In the rows, zero is written as 128.
One turn or mirror swaps these rows in pairs. Which row does each one swap with?
The rows were stretched afterwards, more along some directions than others.
q439: [140 137 147 130 155 163 114  96 147 104 148 153  88 127 151 120 149 116
 138 129]
q655: [103 129 145 133 144 158 115 131 129  99 143 133 101 131 148 144 104  89
 140 145]
q774: [147 132 160 144 127 169 110 116 160 109 153 157 103 141 120 148 129 117
 138 152]
q776: [112 150 174 139 133 182  90 104 106 112 160 142 124 130 155 136 152 146
 133  92]
q212: [137 124 138 126 154 125 121 122 155 144 146 148 118 115 121 110 144 126
 120  97]
q528: [ 86 124 173 148 136 180 123 123 131 108 152 137 109 105 152 144 111 124
 121 111]
q629: [117 151 104 137 145 149 130 114 137 128 127 135 103 124 123 135 131 108
 135 126]
q513: [130 159 135 128 141 179 120 130 137 144 138 151 120 139 124 138 139 118
 131 138]
q549: [101 151 140 123 126 151  96 132 155 131 138 142 121 134 145 132 128 116
 159 115]
q4: [154 139 159 158 115 146 123 127 130 135 160 137 120 137 100 114 150 115
 117 138]
q344: [118 145 167 136 145 168  79 131 117 108 154 129 116 113 142 119 129 123
 147 127]
q763: [129 122 155 149 137 138 125 110 114 141 154 144  99 117 118 112 147 132
 114 107]
q90: [142 157 152 131 129 162 145 105 123 139 139 158 127 122 112  94 156 137
 123 118]
q805: [113 149 157 146 113 191 131  92 126 122 145 154 120 119 133 124 157 138
 145 109]
q540: [109 171 151 124 165 169 138 142 122 119 132 148 140  94 131 113 125 108
 117 127]
q892: [130 130 136 153 137 147 120 104 107 137 148 129  94 140 136 124 114 130
 131 108]
q88: [153 130 149 149 109 161 123 100 127 128 140 151 123 135 112 103 156 133
 138 131]
q163: [122 104 132 151 134 119  84 111 168 114 137 129 107 123 141 116 123 124
 154 114]
q316: [107 147 120 131 172 151 118 120 118 124 119 142 123  94 145 133 116 122
 143 117]
q586: [ 94 118 142 144 105 165 105  93 156 126 149 140 103 141 152 128 143 127
 155 110]
q234: [104 118 177 152 141 175 115  94 106 130 157 150 117 110 151 112 132 152
 121  94]
q543: [127 167 134 112 135 185 121 113 158 114 138 170 127 122 127 140 143 126
 160 138]
q984: [130 124 150 153 135 148  96 112 111 124 137 115 113 129 143  96 134 128
 134 118]
q18: [119 126 146 138 143 149 126 125 129 107 123 136 118 120 125 104 104  98
 141 154]
q206: [146 125 142 129 129 148 100 110 158 124 146 141  95 138 140 112 147 113
 140 136]
q455: [123 142 123 132 156 140 108 109 134 123 150 135 108 109 155 125 146 150
 142  87]
q688: [104 154 159 123 141 168 126 124 125 108 147 136 104 117 156 115 141 121
 126  93]
q665: [152 136 138 144 176 141 116 123 135 137 141 159 122 103 118 124 130 128
 125 138]
q233: [138 147 160 130 139 182 114 112 143 132 147 152 110 136 148 115 151 118
 115 137]
q967: [127 151 171 124 145 183 110 128 112 118 149 155 136 118 130  99 125 127
 149 129]
q507: [143 132 150 130 124 147 124 110 129 144 155 153 111 138 131 132 154 132
 121 124]
q811: [112 157 176 118 156 186 128 143 141 113 149 163 137 102 114 135 125 110
 125 130]
q373: [119 154 155 136 148 160  77 116 132 110 147 147 129 108 130 114 146 127
 162 120]
q319: [107 125 167 148 138 180 120 101 141 105 137 157 128 102 137 102 131 129
 151 128]
q293: [128 142 151 137 120 176 120 120 192 110 154 159 112 124 113 136 159 109
 134 124]
q927: [113 133 152 132 161 168 117 122 142 136 141 164 130 108 139 134 121 114
 117 130]
q186: [ 87 133 162 128 151 161 112 127 101 110 143 134 123 104 161 127 115 127
 136 114]
q942: [ 92 135 149 143 130 176 110 108 112 126 138 125 115 124 153 105 133 143
 148  97]
q926: [105 136 146 145 159 161 102 117 105 125 160 131  94 125 154 158 117 137
 130 113]
q612: [138 120 146 153 102 132  99 103 123 134 165 131 102 154 119 124 151 132
 143 112]
q557: [ 92 157 152 155 107 192 127 102 115 108 150 129 111 124 126 126 148 128
 142 107]
q378: [127 132 126 131 167 134 101 122 146 115 132 142 105 105 121 125 120 130
 147 112]
q726: [132 115 128 141 128 127 110 115 158 153 138 148 114 126 119 133 130 130
 131 115]
q420: [106 145 162 152 110 197 103  94 140 126 169 153 114 127 143 131 147 142
 152  96]
q219: [124 141 153 134 131 156 119 111 125 130 156 138  85 148 157 135 136 138
 134 105]
q857: [124 133 131 110 143 162 105  95 153 117 122 161 113 143 157 131 135 115
 146 126]
q813: [111 134 110 130 174 146 102 114 144 132 133 145 102 111 158 140 103 121
 149 112]
q978: [138 151 159 135 121 188 110 124 138 119 131 147 128 141 118 118 134 101
 139 165]
q780: [160 141 133 121 157 141 114 135 148 147 149 155 124 129 129 103 140 112
 128 131]
q976: [137 170 138 109 133 154 113 132 147 137 135 160 125 131 113 122 149 114
 140 123]
q126: [101 150 147 143 111 178 115 125 154 125 140 143 132 133 125 130 120  92
 147 131]
q694: [108 143 169 138 145 173  84 111 104 123 140 134 126 115 153  96 131 143
 142 113]
q520: [122 139 139 136 157 162 119 133 122 107 120 143 132 104 133 119 111 105
 136 145]
q118: [ 85 136 168 137 150 173 126 138 130 109 141 145 121  95 134 126 119  96
 123 130]

q857 pairs with q776
q557 pairs with q629
q206 pairs with q344

